In the rows, 128 means zero.
Which row each row swaps with, under one turn or mirror:
k_951: [143 113 104 117 105 155 142 137 113 115 110 119 132 112 109 117 141 103
 161]
k_666: [145  69 146 112 123 131 138 125 114 113 118 151 161 132 105 117 127 110
 125]
k_809: [139 136 169 126 119 136 147 155 122 134 136 141 172 114 101 109 134  98
 145]
k_698: [135 152 130 138 126 124 150 148 142 134  91 129 143 116 137 140 133 116
 148]
k_572: [132  79 146  87 133 124 126 165 100 124 118 152 160 126 135 127 134 112
 143]
k_502: [141  98 130 131 109 158 126 109 137 122 104 137 148 107 128  99 114 101
 132]
k_101: [138 151 134 139 135 119 155  95  83 122 117 132 151 126 116 133 137 112
 136]
k_853: [133 130 139 130 106 120 112 124 107 149 134 142 113 118 120  97 147  96
 134]
k_538: [148 148 148 113 144 127 107 126  80 138 114 141 130  97 108 111 122 102
 139]
k_524: [153 102 145 143 137 118 119 159 120 101 100 137 160 147 111 111 110  93
 125]
k_779: [131 144 138 153 158 109 119 137  92 163 129 131 152 131 146 130 129 108
 141]
k_608: [149 141 155 146 153 125 106 129  94 138 133 144 138 137 132 133  95  97
 148]
k_796: [129 101 104 104 130 148 149 136 133 130  98 161 177 127 124 108 128 111
 144]
k_828: [126  95  93 116 131 130  99 116  92 140 110 143 147 124 152 117 144 108
 149]
k_718: [129 134 175 125 133 144 131 173  98 122 112 160 157 125 105 129 136 115
 147]
k_295: [138 124 129  84 133 142 122  95 110 135 121 163 131 121 132 114 133 117
 147]
k_159: [133 170 128 144 135 115 103 133 105 128 118 149 119 125 132 121 116 106
 138]
k_342: [138 109 109 134 116 126 122 149  70  95 127 127 170 126 121 145 123 109
 161]
k_328: [129  95 187 140 134 142 119 136 114 127 113 137 159 102 132 126 113 108
 157]
k_634: [132 117 177  99 130 118 136 148 106 123 122 157 181 110 137 114 112 113
 149]
k_936: [141 109 140 143 141 101 117 169 102 122 121 153 151 164 137 122 118  96
 135]
k_407: [136  86 139 123 119 139 121 122 127 129 127 137 123 147 101 116 104  99
 145]
k_122: [131  90 135 142 139 131 128 124 103 104 136 116 153 133 142 149 100  94
 144]
k_426: [127 168 138 133 113 146 145 142 103 124 117 156 156 151 130 147 127 107
 149]
k_107: [136 144 162 144 118 139 117 115  76 115 139 135 150 119 107 133 134 121
 146]
k_353: [151 110 155 138 123 124 121 155 109 148  94 133 144 154 115  98 147  95
 141]
k_291: [142 105 120 118 115 137 160 115 134  94 106 144 166 121 119 123 124 106
 133]
k_285: [131 105 145  85 134 135 141 118  88 123 118 147 163 122 146 116  93 119
 139]
k_969: [117 121 145 112 116 139 138 108  94 141 134 145 176 102 116  99 123 127
 136]
k_311: [139 142  94 138 131 105 126 146  96 131 122 133 186 133 126 133 119 120
 150]
k_928: [133 134 161 161 143 127 122 129 134 118 120 153 152 109 163 126 131  98
 148]
k_439: [136 124 104 108 139 129 144 110 111 127 121 154 122 123 164 125 132 120
 138]
k_522: [118  92 107 139 147 133 100 141 115 122 112 139 166 126 160 142 118 100
 152]
k_559: [129 117 142 156 130 108 115 142  73 125 124 115 165 146 131 135 116  99
 151]
k_115: [145 105  97 140 125 118 116 143 111 122  96 164 144 135 150 130 156 120
 131]
k_729: [128 108 109 112 130 120 151 156 106 120  89 159 169 130 148 110 150  91
 145]
k_921: [128 156 119  94 117 138 119 146  98 140 115 147 166 115 125 106 134  89
 169]
k_641: [140 165 138 100 143 127 116 159 103 133 106 145 162 140 133 118 106 117
 146]
k_145: [105 135 106 126 102 132 119 146  89 152  99 167 151 122 125 134 142 110
 153]
k_530: [127  94 166 141 131 140  96 130 108 138 116 160 159 123 158 134 129 118
 152]
k_304: [145 138 124 130 119 117 146 101 114 126 109 152 145 102 106 124  94 102
 126]
k_749: [127 139  94 133 129 144 129 136 108  99 100 124 147 132 109 140 140 105
 157]
k_545: [113 103 126 130 155 122 119 155 125 113 106 160 136 115 140 150 137 127
 153]
k_227: [150  96 128 142 120 130 135  88 100 130 119 130 152 109 142 118 129  78
 154]
k_154: [139  95  93 151 138 131 119  98  99 128 131 143 154 114 126 124 139 108
 145]
k_76: [136 151 163 123 103 145 133 139 115 139  99 149 137 126 102 125 136 126
 152]

k_538 is swapped with k_426
k_749 is swapped with k_295
k_936 is swapped with k_328
k_641 is swapped with k_107
k_796 is swapped with k_154

Which row each row swaps with, under one turn or mirror:
k_394: [132  87 122 117 105 117 127 153 116 148 114 128 140 138 105 141 110 132
 111 132 144]
k_976: [117 127 131 120 110 143 144 100 133 140 155 162 127 118 104 119 126 116
 131 138 135]
k_364: [147 126 141 127 139 102 115 126 142 119 158 106 135 118 107 143 121 104
 153 127 119]
k_546: [117 181 143 137 136 130 132 134 122 129 113 124 126 118 153 114 129 143
 134 155 129]
k_412: [117 178 144 144 142 127 123 139 113 136 116 121 127 117 154 115 134 133
 124 152 120]
k_894: [131 115 113 101 107 104 133 166 140 139 125 119 142 154 140 133 128 126
 109 145 140]
k_998: [125 103 141 145 138 107 129 142 158 133 104 130 123 130 160 129 110 147
 112 114 134]
k_679: [114 162 131 137 160 137 110 134 109 138 127 125 123 114 157 127 109 135
 132 147 115]
k_355: [127 103 161 148 130  91 109 141 159 118 107 122 122 119 150 128 123 129
 131 118 129]
k_195: [137  83 128 119 103 114 113 151 122 141 114 125 139 142 108 135 108 131
 106 132 141]
k_137: [118 175 153 129 145 128 118 140 114 131 108 122 131 119 148 115 127 137
 125 157 124]
k_7: [135 117 122 149 162 131 104 108 112 124 155 122 120 123 122 152 100 126
 136 126 128]
k_986: [126  98 131 137 141 131 144 136 156 140 116 144 123 125 136 132  99 154
 116 109 142]
k_798: [128 137 129 115 122 149 135  97 122 137 153 160 136 116  98 117 129 118
 127 137 133]
k_30: [131 105 123 139 132 121 125 147 139 148 109 150 118 137 137 134  93 162
 124 111 142]
k_751: [144  91 135 131  99 114 107 128 106 130 103 122 137 126 102 141 109 130
 122 134 145]
k_761: [137 107 118 145 151 124 108 102 133 114 161 119 121 124 123 145 104 129
 145 120 121]
k_286: [128 132 112 113 114 107 148 153 137 133 133 111 143 166 144 119 149 136
 117 141 129]
k_979: [139 103 159 131 131  99 111 143 156 122 128 117 130 108 123 146 129 106
 149 129 123]
k_849: [145 108 156 126 130  97 111 135 152 121 135 113 129 111 129 149 136  99
 146 128 124]
k_838: [135  92 160 135 126 100 108 137 154 117 125 115 127 105 130 135 126 111
 141 124 131]
k_523: [114 179 146 140 141 129 124 143 117 134 112 129 121 119 141 109 128 143
 128 148 117]
k_962: [115 175 150 136 131 139 119 137 117 128 104 129 125 120 147 104 133 144
 127 148 127]
k_781: [108 134 132 118 116 140 141 103 120 129 148 160 124 113 101 108 126 116
 132 139 135]
k_896: [108 168 134 131 150 136 123 138 110 139 123 129 122 121 159 123 135 135
 136 153 121]
k_488: [107 145 132 143 168 127 112 129 106 140 146 131 118 114 145 145 104 127
 133 134 114]
k_55: [131  94 160 150 128  99 112 146 158 128 111 117 120 124 152 135 119 134
 133 120 130]
k_811: [106 173 146 130 150 132 129 140 109 130 112 127 123 118 145 113 129 139
 132 153 125]
k_598: [118 128 125 120 118 143 131 101 131 136 157 163 132 121  99 114 124 118
 133 152 135]
k_24: [126 103 116 110 109 106 128 171 126 150 111 126 139 150 134 133 118 132
 114 133 141]
k_235: [116 125 102 149 105 124 130 113 120 118 123 110 118 156 157 107 133 143
 110 149 129]
k_900: [127 127 117 107 102 108 140 160 141 139 133 117 147 161 139 124 140 126
 110 139 128]
k_5: [149 106 112 151 139 118 118  95 130 108 152 116 125 126 114 140 110 131
 142 116 126]
k_793: [127 128  98 140 109 122 125 129 107 119 122  98 128 159 154 117 133 151
 107 141 126]
k_75: [146 115 148 140 101 111 103 128 102 114  87 120 131 121 117 125 119 137
 125 127 137]
k_134: [145 122 153 125 136 104 113 135 150 123 147 107 139 116 115 150 129 105
 154 133 118]
k_835: [143  97 152 150 104 122 104 122 116 111 101 112 128 107 117 119 125 145
 116 128 140]
k_573: [134 131 112 147 164 131 109 112 115 130 152 118 125 124 132 154 106 128
 147 132 113]
k_615: [132 112 126 138 142 119 139 141 141 150 114 144 126 131 141 131  95 155
 114 100 131]
k_29: [125 111 120 107 104 105 134 172 136 143 115 124 145 148 132 131 127 128
 105 139 133]
k_485: [135 132  95 144 127 117 131 133 115 114 119  99 132 162 152 122 124 157
 112 134 131]
k_636: [117 126  97 141 101 128 126 107 118 108 136 114 134 149 150 108 137 138
 108 151 125]
k_293: [148 149 107 131 141 113 127 141 111 123 126  93 148 160 136 136 119 150
 123 128 123]
k_80: [118 132 136 125 117 146 138 108 126 132 152 165 129 117  92 114 127 125
 130 143 133]
k_409: [150 121 150 130 138 102 110 140 147 123 150 106 143 124 108 142 125 106
 154 127 119]
k_20: [112 131 129 122 110 141 127  97 127 134 154 150 128 110 103 109 131 105
 130 147 131]
k_469: [146 112 118 143 117 115 136  93 150 108 157 112 135 139 118 127 129 128
 143 116 123]
k_340: [111 132 122 118 111 142 125 101 122 125 158 151 132 111 111 106 123 109
 127 150 134]
k_175: [145 102 151 145  99 117 113 117 113 105  97 113 139 116 111 120 122 147
 131 137 144]
k_259: [104 173 139 133 150 133 124 143 114 140 118 130 130 126 153 121 129 135
 132 156 126]
k_616: [109 118 120 130  98 147 128  92 116 125 150 149 129 122 124 107 137 123
 128 154 133]
k_591: [120 135 134 124 118 155 135 108 128 143 147 162 126 113  99 119 118 125
 133 132 136]
k_727: [100 117 116 130  98 134 125 100 116 117 134 131 127 135 129 101 138 129
 116 167 124]
k_104: [131 124 117 119 106 106 147 161 144 138 134 112 146 163 137 119 142 128
 115 136 127]

k_412 is swapped with k_598
k_793 is swapped with k_761
k_24 is swapped with k_838
k_364 is swapped with k_286
k_998 is swapped with k_751
k_5 is swapped with k_485
k_80 is swapped with k_523

